m =
[[120 102 140 123 120 144]
 [ 99 132 146  99 108 101]
 [133 157 138 140 127 148]
 [ 99 127 106 105 113 102]]
Rows and columns are numbered from 0.
The entry directly above 138: 146
Read off the entry in row 0 and column 0.
A: 120
The entry in row 0 and column 2 is 140
The entry at row 2, column 2 -> 138
The entry at row 1, column 0 -> 99
Read off the entry just right of 108.
A: 101
The entry in row 0 and column 1 -> 102
Read off the entry just right of 138.
A: 140
Read off the entry just left of the largest entry.
A: 133

Read these off the table that follows. Rows and columns are numbered from 0.
1) Which number is the entry at row 0, column 2?
2) Which number is the entry in the top-left corner?
3) Which number is the entry in the top-right corner?
4) Which number is the entry in row 1 and column 0?
5) Which number is the entry just right of 145?
6) Which number is the entry directly above the smallest entry?
7) Which number is the entry directly below 139?
8) Which number is the entry just right of 111?
[[134 132 135 124 145 129 130 118 111 131 124 140]
 [122 139 123 120 138 133 122 127 131 131 121 113]
 [137 101 126 124 143 125 127 124 117 119 132 123]
 [124 116 131 133 126 129 132 127 120 115 142 123]]
1) 135
2) 134
3) 140
4) 122
5) 129
6) 139
7) 101
8) 131

Read these off the array that follows. Indices start at 0.
1) The entry at row 2, column 0?
2) The bottom-right entry?
3) The entry at row 0, column 0?
4) The entry in row 2 and column 2?
5) The entry in row 1 and column 0?
6) The entry at row 0, column 2?
7) The entry just right of the smallest entry?
8) The entry in the bottom-left corner?
150,127,130,129
139,122,151,131
106,130,125,131
109,131,133,126
136,133,102,121
121,122,144,133
133,121,152,131
109,131,132,126
113,127,126,135
124,121,148,132
148,125,142,130
119,123,141,133
147,124,144,130
149,128,118,127
132,121,152,131
1) 106
2) 131
3) 150
4) 125
5) 139
6) 130
7) 121
8) 132

[[131, 122, 120, 123, 118, 123],
 [124, 120, 124, 149, 125, 140],
 [144, 134, 127, 111, 119, 123]]
The entry just right of the largest entry -> 125
Read off the 3rd entry on the diagonal from the top-right corner.
A: 111
Read off the entry directly above the smallest entry.
A: 149
The largest entry in the first row is 131
The fifth-last entry, reading row by row -> 134
The first entry in the row that holds the smallest entry: 144
Read off the first entry on the diagonal from the top-right corner.
A: 123
Read off the entry just left of the largest entry.
A: 124
Read off the entry in the bottom-right corner.
A: 123

data =
[[128 122 132 132 133 133 121 138 123 131 131 125 135 123 126 135]
 [124 121 132 140 120 143 137 136 120 137 129 124 128 141 127 148]
 [130 125 126 146 136 136 134 142 115 136 114 129 119 145 131 135]
 [133 122 123 150 138 139 121 121 119 136 138 126 140 116 128 127]
 [121 124 128 145 143 133 135 137 114 139 115 131 115 136 128 129]]
Counting starts at 0.
The entry just right of 150 -> 138
What is the bottom-right entry?
A: 129
What is the entry in the top-left corner?
A: 128
What is the entry in the bottom-left corner?
A: 121
What is the entry at row 1, column 1?
A: 121
The entry in the top-right corner -> 135
What is the entry at row 0, column 1?
A: 122
The entry in row 2 and column 0 -> 130
What is the entry at row 0, column 2?
A: 132
The entry at row 1, column 2 -> 132
The entry at row 2, column 1: 125
What is the entry directly above 142?
A: 136
The entry at row 1, column 0 is 124
The entry just left of 148 is 127

Read these off the row that follows.
1) What is the 2nd entry?
2) What is the fifth entry?
3) What is the entry just left of 134?
4) What is the entry just right of 111?
5) What is the first entry?
6) What is the 3rd entry from the right?
7) What is the 2nd entry from the right?
[133, 111, 146, 124, 119, 107, 130, 131, 122, 127, 129, 139, 134, 126, 107, 109]
1) 111
2) 119
3) 139
4) 146
5) 133
6) 126
7) 107

grid =
[[141, 138, 110, 115, 119, 139, 118, 113, 129, 141, 139, 123, 115, 142, 144],
 [130, 129, 127, 126, 126, 130, 129, 127, 129, 130, 129, 125, 127, 131, 132],
 [135, 135, 111, 118, 129, 129, 113, 118, 127, 134, 134, 131, 119, 131, 133],
 [139, 138, 104, 115, 128, 132, 105, 113, 126, 138, 140, 133, 113, 134, 133],
 [138, 137, 108, 114, 123, 133, 117, 115, 128, 138, 134, 124, 118, 136, 142],
 [134, 133, 118, 119, 122, 132, 127, 121, 129, 135, 130, 120, 124, 135, 142],
 [134, 131, 124, 126, 121, 137, 127, 123, 129, 135, 136, 125, 122, 138, 134],
 [131, 130, 126, 128, 126, 132, 125, 126, 128, 131, 133, 129, 124, 132, 128],
 [140, 137, 109, 116, 120, 138, 115, 114, 128, 140, 140, 125, 115, 141, 140],
 [136, 136, 107, 115, 129, 128, 112, 116, 127, 135, 133, 130, 119, 131, 136],
 [136, 134, 114, 120, 126, 132, 117, 119, 127, 135, 135, 129, 119, 134, 134],
 [124, 126, 129, 131, 135, 122, 123, 131, 126, 123, 127, 136, 129, 121, 118],
 [136, 136, 107, 115, 129, 128, 111, 115, 127, 135, 134, 130, 118, 131, 135],
 [127, 128, 130, 128, 126, 128, 132, 129, 129, 128, 126, 125, 130, 129, 131]]
Counting starts at 0.
What is the top entry of the column that holds the largest entry?
Answer: 144
The entry at row 0, column 0: 141
The entry at row 2, column 2: 111
What is the entry at row 1, column 2?
Answer: 127
The entry at row 1, column 0 is 130
What is the smallest entry?
Answer: 104
The bottom-right entry -> 131
The entry just left of 110 -> 138
The entry directly below the largest entry is 132
What is the top entry of the column that holds the smallest entry?
Answer: 110
The entry just right of the smallest entry -> 115
The entry in the bottom-left corner: 127
The bottom entry of the column that holds the smallest entry: 130
What is the entry at row 2, column 0?
Answer: 135
The entry in row 1 and column 1 -> 129

Questions about the array below. Counting starts at 0.
1) Read off the entry just left of 108.
2) Read off the entry just right of 135.
3) Read off the entry in row 0 and column 1.
4) Read off the entry at row 2, column 1.
5) Read off the entry directly above the largest entry.
6) Read off the entry in row 0 and column 2.
7) Read off the entry in the bottom-right corner.
8) Read off the entry at row 0, column 0.
[[120 129 138 132 125 119 129]
 [120 132 136 129 128 120 132]
 [145 130 118 133 111 128 133]
 [111 151 108 151 121 154 102]
 [133 122 135 112 125 113 105]
 [117 139 127 128 124 111 131]
 [121 119 137 112 132 138 133]
 [122 141 132 134 128 121 119]]
1) 151
2) 112
3) 129
4) 130
5) 128
6) 138
7) 119
8) 120
